One turn moves every row onto another: examples first, then more rows asked
J_200: [ 1  5 -9  5  3 -2  5  7  1 -2  6 -4 11  2 -4 -8 -1 -4  2]
J_945: [ 3  6 -7  5  5 -3  6  4  1 -3  6 -1 12  4 -7 -8 -3 -1  1]
J_589: [  3   3 -12  -1  10   1  20  -4   4   0  10   0   7  -3  -5  12 -18  -3
   4]
J_344: [  3   0 -21  -2  -1  -4   2   5   2  -4   7  -2   1   1   2   8 -22  -2
  -1]
J_999: [  1   3  -7   2   2  -6   5  -1   5  -4   8  -6   3   3  -4  22 -11  -1
   1]
J_226: [  0  -2 -10  -2  11   2  14  -1   4   2   6   2   9  -5  -6  11 -20  -7
   7]
J_9: [ -1   1 -10   3  11   4   9   4   0  -3   5  -6  -2   4  -5  -8  -3  -6
  -3]
J_314: [  4   4  -9  -3  10   1  20   0   0  -3  11   2   2  -2  -1  15 -13   0
  -1]
J_151: [  3   5 -10   2   5  -3   6   7   1  -3   6  -4  12   3  -4  -8  -1  -4
   2]
J_571: [  4   1 -18   2   0  -6   3   1   3  -4   6   2   2   4  -5   7 -25   2
  -1]
J_967: [  2   3 -10   4  13   2  12  -1   3  -2   6  -7   1   6  -9  -9  -6  -4
   0]
J_981: [  4   3 -11   0   4  -5   6  -1   7  -4   9 -10   5   2  -3  21 -12  -5
   4]
J_932: [  5   1 -10  -5   8  -7   4  -1   8  -4   8  -8   6   3  -4  19 -14  -7
   6]
J_301: [-3 -1 -9  5 10  4  7  3  1 -1  3 -6  0  3 -7 -8 -4 -6 -1]
J_771: [ 4  6 -9  2  6 -4  7  5  1 -4  6 -2 12  4 -6 -9 -2 -2  1]
J_91: [  2   3 -10   2  12   3  12   2   1  -4   7  -7  -1   5  -6  -8  -3  -4
  -2]
J_613: [  2   0 -19   2  -2  -4   2   3   2  -4   6   0   1   1  -2   8 -24   0
  -1]
J_365: [  7   1 -19  -3   2  -8   4   2   3  -5   7   1   2   5  -3   6 -24   2
  -1]
J_611: [ 1  5 -8  7  3 -3  6  5  1 -2  5 -2 12  3 -6 -8 -2 -2  1]
J_381: [ -2  -5  -6  -5  11   2  10   5   1   1   5   5   5  -4  -2  13 -16  -6
   4]
J_264: [ -1   0 -10   6  11   3   9   0   3  -1   4  -6   2   4 -10  -9  -7  -5
   0]
J_870: [  5  -2  -6  -5   9  -8   2   0   7  -4   6  -3   5   5  -7  18 -15  -4
   5]
J_685: [  7   1 -21  -5   2  -6   4   4   2  -6   8  -1   1   3   1   6 -22  -1
  -1]
J_695: [  1  -1  -6  -5  10   2  14   5  -3  -2   8   5   1  -2   0  15 -13  -2
  -1]
J_285: [  2   0  -4  -1   5  -7   3   1   5  -5   6  -3   3   6  -7  21 -13  -1
   1]

J_365 goes to J_613
J_999 goes to J_932
Now find these:
J_381 goes to J_314
J_264 goes to J_9

One turn moves every row onto another: examples first, then more rows asked
J_766: [ -4  11   3   7  -1  -5   2   4   2  -9 -10   2   0  -5   5  -2  -4  -5
  -4]
J_834: [ -1  11   1   3 -11   1  -2   2   4   2 -13  -3   2   1   4   0   4  -4
   1]
J_373: [ -4   2  -1   5   3  -6   1   8   2   0 -11   0  -1  -8   0   4   0   6
 -10]
J_176: [  6   9   2   5  -1   2   6   1 -10   4   1   4  -1   9   1  -1   4  -3
 -11]
J_48: [  9   6   4   4 -10   1  -3   4   2   2 -10  -1   1   8   2   1   3   0
  -1]
J_946: [ 8  4 -2 -1  2 -8 -4  6  4 -9 -5  2 -6  1 -5  4  0  1 -1]
J_43: [-6 -2  1 -3  7  2  2 -2  5  0  5  3  1  4 -1  0  5  2 -5]
J_225: [ -4  13   6  -8  -3  -1   0  -2  -2  -1  -6 -10  -5  -2  -4   2  -3  -1
  -8]
J_106: [ -7   6   8   3  -3  -2   6   0  -1  -7 -10   1  -1   0   1  -4  -9  -1
  -4]
J_24: [ 3  1  3  8  3  0 -1  0 -9  0  2  3  5  7 -3  9  4 -1  0]
J_865: [-2 -8  4  5  0  4 -7  3 -4  3  2  0 -6 -2  3 -1 -7 -4 -7]
J_923: [-12   6   1  -1  -2   1  -2  -4  -5  13  -3   4  -8   4  -7   3  -2  -3
  -5]
J_549: [  1   1   5   0   1  -6   1   4 -11   3   0   7  -1  10  -5   4   5  -5
 -11]
J_812: [ 6 10 -1  1 -5 -7 -6  2  2 -9 -9  0 -5  3 -3  5 -1 -7  1]
J_867: [  4   9   6   4 -11   4  -4   0   1   2  -9  -2   1   4   6   1   3   3
  -4]
J_689: [ 2  4 -2 -1  2  1 -1  2 -8 11  0 -7  0  4 -7  1  1 -7  3]
J_105: [-6 -4  7  0  1 -2 -2  4 -2  9 -1  8  3 -6  6 -3 -5 -3 -7]
J_241: [-1 -4 -3 -4 -9  0  7 -2 -6  6  1  5 -1 -1 -1  4 -9  0  0]
J_851: [ -3   8   2   8   1  -6   8  -1  -2  -7 -11   0  -2   3   1  -5  -6  -3
  -6]
J_554: [ 8  6 -1 -5 -5 -7 -7  3  2 -9 -5  6 -8  2 -1  0 -3  0  1]
J_286: [ -5  -3  -4  -3  -5  -7   3  -6  -3   1  -2   5  -2   5   4  -1 -14  -2
  -2]
J_628: [-6  1  4 10 -4  0 -2 -2 -6  3 -5  1 -4 -5  7 -7 -8 -5 -3]
J_740: [ -2  10   7 -10  -8   0  -3   2  -1   3  -8  -9  -2   0  -4   0  -3  -1
  -4]
J_840: [-1  9 -5  3  2 -4  2  4 -1  8  6 10  2 -1  3  2 -2  6 -7]
J_253: [-2  4 -2 -5  5  5 -4 -2 -2 -5  5  4 -7  2 -4  1  6  4 -4]
J_651: [-2  9  1 -9 -8 -7  4 -6 -8  4 -1  0 -6  1 -4  1 -6 -6  2]
J_845: [ -1   3  -7   1   1 -10  -1   7   2   4 -13  -1  -2  -6   2   2   2   4
  -7]
J_782: [ -8  -6  -2   4  -2   1 -10   1  -5   4  -4   5  -4  -1   4   2  -2   3
  -8]
J_621: [  0   4  -4  -2   0  -4  -3   8 -11   3   4  -4   6   6  -2  -7  -3   1
   1]
J_552: [ 1  6 -4 -5  0 -7 -1  3 -7  9  2 -9  2  3  1 -5 -6 -3 -8]
J_730: [-4 -1  4 -4  7 -5 -6  1 -2 -6  7  6  3 -2  1  6 -1  2 -2]
J_297: [ 5  5  0  2 -1 -7 -8  2 -4  4  8  1 -4  5 -1  9 -9 -1 -6]
J_277: [ -6   2  -2  -3   6  -3  -2  -3   6   2   2   2  -4 -10   2   2   3   4
  -5]
J_561: [ 2 10 -2  3 -2 -5 -6  2 -5  7 -1 -7  6  6  2 -2  8  0  0]
J_563: [ -5  13   5  -7  -6  -3   0   1   0  -2 -10  -2  -5  -6  -3   2  -2  -6
  -6]
J_700: [  0   9  -4   1  -1  -9  -1   4   5  -2 -10  -2   1  -7   1   8   3   0
  -6]
J_198: [ -3   1   3  -3  -2   1   6  -1  -4   7  -1   5  -2   2  -2  -7  -9 -10
   3]
J_640: [-8  7  1  4  5  0 -3  6 -6  2  3 10 -5  2 -2 -9 -5 -1 -5]
J_658: [ 5  5  5  6  3 -8 -3 -2 -4 -6  0  9 -6  7 -1  5  5 -5 -6]
J_290: [-4  5 -2  6 -2  1 -6 -5  2  7  3 -2  1 12 -1  1 -5  0  2]

J_286 goes to J_176
J_640 goes to J_290
J_845 goes to J_225
Now find these:
J_549 goes to J_865
J_700 goes to J_563
J_277 goes to J_651
J_105 goes to J_689
J_740 goes to J_946

